-.28  .55 -.69  .07  .27 -.87 -.84 -.17 -.06 -.64  .05  .75  .18 -.04  .73 -.04 -.36  .87  .83 -.67 -.77 -.18 -.44 -.34  .62 -.34  .05  .64 -.38 -.71  .11  .79 -.66 -> Mife
 .24 -.11  .71 -.61  .28  .33  .66 -.63 -.06 -.55 -.41  .25  .31 -.69  .79  .26 -.57 -.86  .36 -.26  .76  .71 -.37 -.53 -.17  .58  .89 -.20 -.49 -.43 -.86  .87  .46 -> teza
 .30  .09  .49 -.19 -.38  .31 -.66  .46 -.57 -.31 -.67 -.69 -.34 -.23 -.18 -.22  .13 -.27  .21 -.69  .48  .52  .01  .01  .25  .11 -.24 -.75 -.37  .04  .49  .83 -.09 -> bavil
 .07  .33  .29 -.62 -.04  .01 -.39 -.57  .86  .88  .65 -.36  .87  .11 -.70  .60  .61 -.23  .23  .03  .15  .88 -.01 -.64  .55 -.34  .57 -.36  .54  .52 -.69 -.06 -.72 -> nirik
 .73 -.57 -.54 -.22  .08 -.79 -.49  .68  .30  .83  .85  .06 -.04  .53  .33  .29 -.34 -.53  .30 -.21 -.83 -.85 -.01 -.76  .29 -.57  .00 -.45 -.26 -.19  .27 -.71 -.83 -> mam
 .00  .39  .07  .34 -.09 -.27  .75 -.87  .00  .21 -.84  .08 -.81  .56 -.32  .80 -.71  .21  .62 -.48 -.14 -.28 -.55  .40 -.55 -.41  .81  .42 -.28  .27  .36 -.10  .76 -> Sel
 .46  .16 -.37 -.50 -.87  .31 -.58 -.30  .52  .71 -.11 -.22  .07  .37  .44  .09  .69  .39 -.27  .48  .31 -.13  .40 -.80  .64  .77  .09  .33 -.61  .26 -.10 -.21  .01 -> bekif
 .82  .40 -.44 -.51  .87  .88 -.21 -.31  .73  .44 -.36  .04 -.23 -.66  .14  .53 -.43 -.21  .88 -.64 -.40  .14  .43  .24  .27 -.22 -.76 -.76  .57  .54  .15  .31 -.19 -> zif
-.48  .69  .79 -.58  .57  .11 -.74  .48 -.14  .46  .13 -.50 -.74  .78 -.59  .81 -.35 -.35 -.41 -.69 -.76 -.47 -.84  .88  .40 -.54 -.54  .44  .18 -.61 -.31 -.09  .86 -> Gebi
gone bavil: -.67  .52 -.57 -.19 -.69  .01  .30 -.23  .31 -.66  .49 -.09 -.69 -.22  .11  .13  .48  .21  .83  .01  .49  .46  .04 -.24 -.27 -.31 -.18 -.34 -.75 -.37  .25  .09 -> -.38
gone bavil:  .01  .04 -.22  .30  .52 -.31  .49  .49 -.23 -.34 -.24 -.19  .31  .48 -.57  .46  .83 -.18 -.09  .21  .11  .09 -.75 -.37  .25 -.27  .13 -.67 -.69 -.38 -.69  .01 -> -.66

 .57 -.23  .21  .16  .42 -.27  .38  .21 -.73 -> Vil
 .50 -.28  .19  .19  .52 -.41  .26  .47 -.42 -> Dapo
 .11 -.13  .16  .17  .15 -.13  .18  .15 -.29 -> bos
 .41 -.32  .16  .13  .29 -.33  .25  .34 -.41 -> dod
 .20 -.19  .09  .10  .30 -.36  .14  .24 -.18 -> nug
 .27 -.31  .16  .15  .33 -.31  .21  .40 -.41 -> Zevem
 .27 -.19  .13  .07  .28 -.22  .14  .15 -.40 -> Rur
 .17 -.14  .14  .14  .24 -.20  .35  .15 -.43 -> sumu
 .21 -.26  .06  .19  .15 -.20  .24  .20 -.19 -> vado
 .27 -.31  .16 -.30  .33 -.31  .21  .15 -.41 -> Pake
 .27 -.26  .18  .15  .30 -.22  .33  .28 -.65 -> Batu
gone nug: -.36  .30 -.19  .09  .20  .24 -.18  .14 -> .10
gone bos:  .11  .15  .16 -.13  .17 -.13 -.29  .15 -> .18
gone sumu:  .14  .35  .17 -.14 -.20 -.43  .15  .14 -> .24
gone Vil:  .38  .21 -.23  .16  .21 -.27  .42  .57 -> -.73
gone vado:  .15  .19  .21 -.19 -.26  .06 -.20  .24 -> .20
gone bos:  .18  .15 -.13  .15  .17  .11 -.29 -.13 -> .16
gone vado: -.26  .21 -.20  .15  .24  .19  .20  .06 -> -.19

-.05 -.10  .04  .19  .27  .20  .10 -.06  .13 = Beled
 .72  .14  .27 -.13  .26  .20 -.23 -.27 -.12 = muref
 .02  .04 -.55  .03  .19  .02  .04 -.03  .01 = vem
gone vem:  .19  .04 -.55 -.03  .01  .02  .04  .02 -> .03
gone vem:  .02  .03  .01 -.55 -.03  .04  .04  .02 -> .19
gone muref: -.23  .20 -.27  .26  .14 -.12  .72 -.13 -> .27
gone Beled: -.06  .04  .27 -.10  .13  .20  .19  .10 -> -.05
gone vem: -.03  .02  .03  .04  .04  .19 -.55  .02 -> .01
gone Beled:  .27  .20  .19  .13  .04 -.10 -.06  .10 -> -.05

 .28 -.03  .12  .57  .10  .07  .16  .28  .31  .40  .07 -.10  .41  .09  .37 -> pok
 .21 -.03  .10  .42  .08  .06  .11  .15  .21  .29  .08 -.09  .30  .06  .27 -> Bib
 .12  .11  .11  .10 -.12 -.10  .13  .15  .15  .12 -.12  .12  .13 -.12  .11 -> Zag
 .28 -.03  .12  .57  .10  .07  .16  .21  .31  .40  .07 -.10  .41  .09  .37 -> pes
 .16  .02  .08  .33  .01  .03  .11  .16  .20  .24  .01 -.01  .26  .04  .22 -> Zodi
-.77 -.50 -.51 -.77  .56  .48 -.72 -.83 -.73 -.79  .54 -.47 -.82  .68 -.72 -> zaf
gone pes:  .07  .09  .57  .21 -.03 -.10  .16  .12  .07  .10  .40  .37  .41  .31 -> .28
gone zaf: -.51 -.82  .54  .68 -.72 -.72 -.79  .56 -.77 -.77 -.73  .48 -.47 -.83 -> -.50

 .24 -.04  .10  .32  .07 -.06  .15 -.25  .24  .20 -.18  .09  .36 -.30  .33 -.18  .20  .30 -.16 -.09 -.09 -.10 -.09 -.22  .25 -.19  .04  .49  .18  .45  .13  vob
 .12  .05 -.05  .32  .13  .15 -.20 -.03 -.07  .20 -.18 -.04 -.14  .15 -.11  .37 -.09 -.16  .07  .09  .35 -.22 -.14  .03  .25 -.32  .20  .95 -.01  .24 -.13  gubig
-.13  .05 -.05 -.10 -.16  .46 -.11 -.14  .09 -.33  .04  .09 -.14 -.03 -.07  .04  .10  .18 -.12 -.18 -.52  .26  .17  .03 -.23 -.05 -.26  .04  .08 -.19  .21  futup
 .24  .05  .18  .24 -.21  .05  .15 -.37  .55  .20 -.18  .01  .86  .06  .01 -.39  .58  .18 -.12 -.18 -.09 -.22 -.09  .16  .41  .08 -.26  .04 -.05 -.19 -.21  dif
-.26 -.43  .03  .16 -.04 -.16  .24  .19 -.37  .29 -.07  .09  .03 -.03  .05  .04  .10  .30 -.04  .37 -.09  .14  .04 -.22  .25  .48  .35 -.42  .04  .24  .04  rogof
 .62  .05  .03  .24  .02  .36  .54 -.37  .24  .20  .26 -.16  .36 -.03  .01 -.07  .39 -.39 -.08  .00  .35 -.46 -.09  .53 -.07  .08  .04  .26 -.10 -.83 -.21  dobem
 .24 -.34 -.29  .07 -.10  .25 -.11 -.14 -.37  .11  .37  .01  .03 -.30  .13 -.07  .10 -.05 -.08  .28  .20  .02  .06  .03 -.55  .08  .50 -.42 -.01 -.19  .04  neda
gone dobem:  .08  .04  .35  .24  .36 -.37 -.07 -.16 -.39  .26  .24  .02  .62 -.46 -.07  .39 -.10  .26 -.83 -.21  .00 -.08 -.03  .03  .01  .05  .36  .54  .20 -.09 -> .53
gone neda:  .06  .04  .10  .37  .50  .25 -.08  .03  .08 -.37  .13 -.42  .01 -.34 -.11 -.01 -.05 -.07  .28 -.29  .20 -.55  .03  .11 -.14 -.30 -.19 -.10  .02  .24 -> .07
gone vob:  .20 -.09  .13 -.09  .45 -.30  .33  .24 -.18  .07 -.16 -.22  .15  .09 -.06  .04 -.04  .49  .20  .36  .30 -.19  .24 -.18  .25 -.10 -.09  .10  .18 -.25 -> .32
gone gubig:  .07  .95 -.20 -.04  .12  .15  .24  .25  .20 -.01 -.14  .15 -.11 -.14  .03 -.32 -.03 -.18  .09 -.07  .05  .20 -.16 -.13  .13 -.05  .35 -.22  .37 -.09 -> .32
gone neda:  .24  .07 -.08  .37  .02 -.19  .01  .11  .25 -.10 -.07  .28 -.01 -.34 -.42  .10  .06  .03  .03  .08 -.29  .04 -.11  .20  .50 -.05 -.37 -.55 -.30  .13 -> -.14

-.49 -.31 -.48 -.57  .56 -> Ratib
-.54 -.44 -.53 -.64 -.63 -> riz
 .49 -.44 -.53 -.64  .71 -> zize
-.43  .31  .39 -.42  .30 -> dud
 .49  .31  .39 -.71  .54 -> Kaviz
gone Ratib: -.48 -.31 -.49 -.57 -> .56
gone zize: -.64 -.44 -.53  .71 -> .49
gone dud: -.43  .30  .39  .31 -> -.42
gone riz: -.64 -.44 -.54 -.53 -> -.63
gone riz: -.44 -.64 -.54 -.63 -> -.53
gone riz: -.54 -.63 -.53 -.44 -> -.64
gone Ratib:  .56 -.48 -.57 -.31 -> -.49

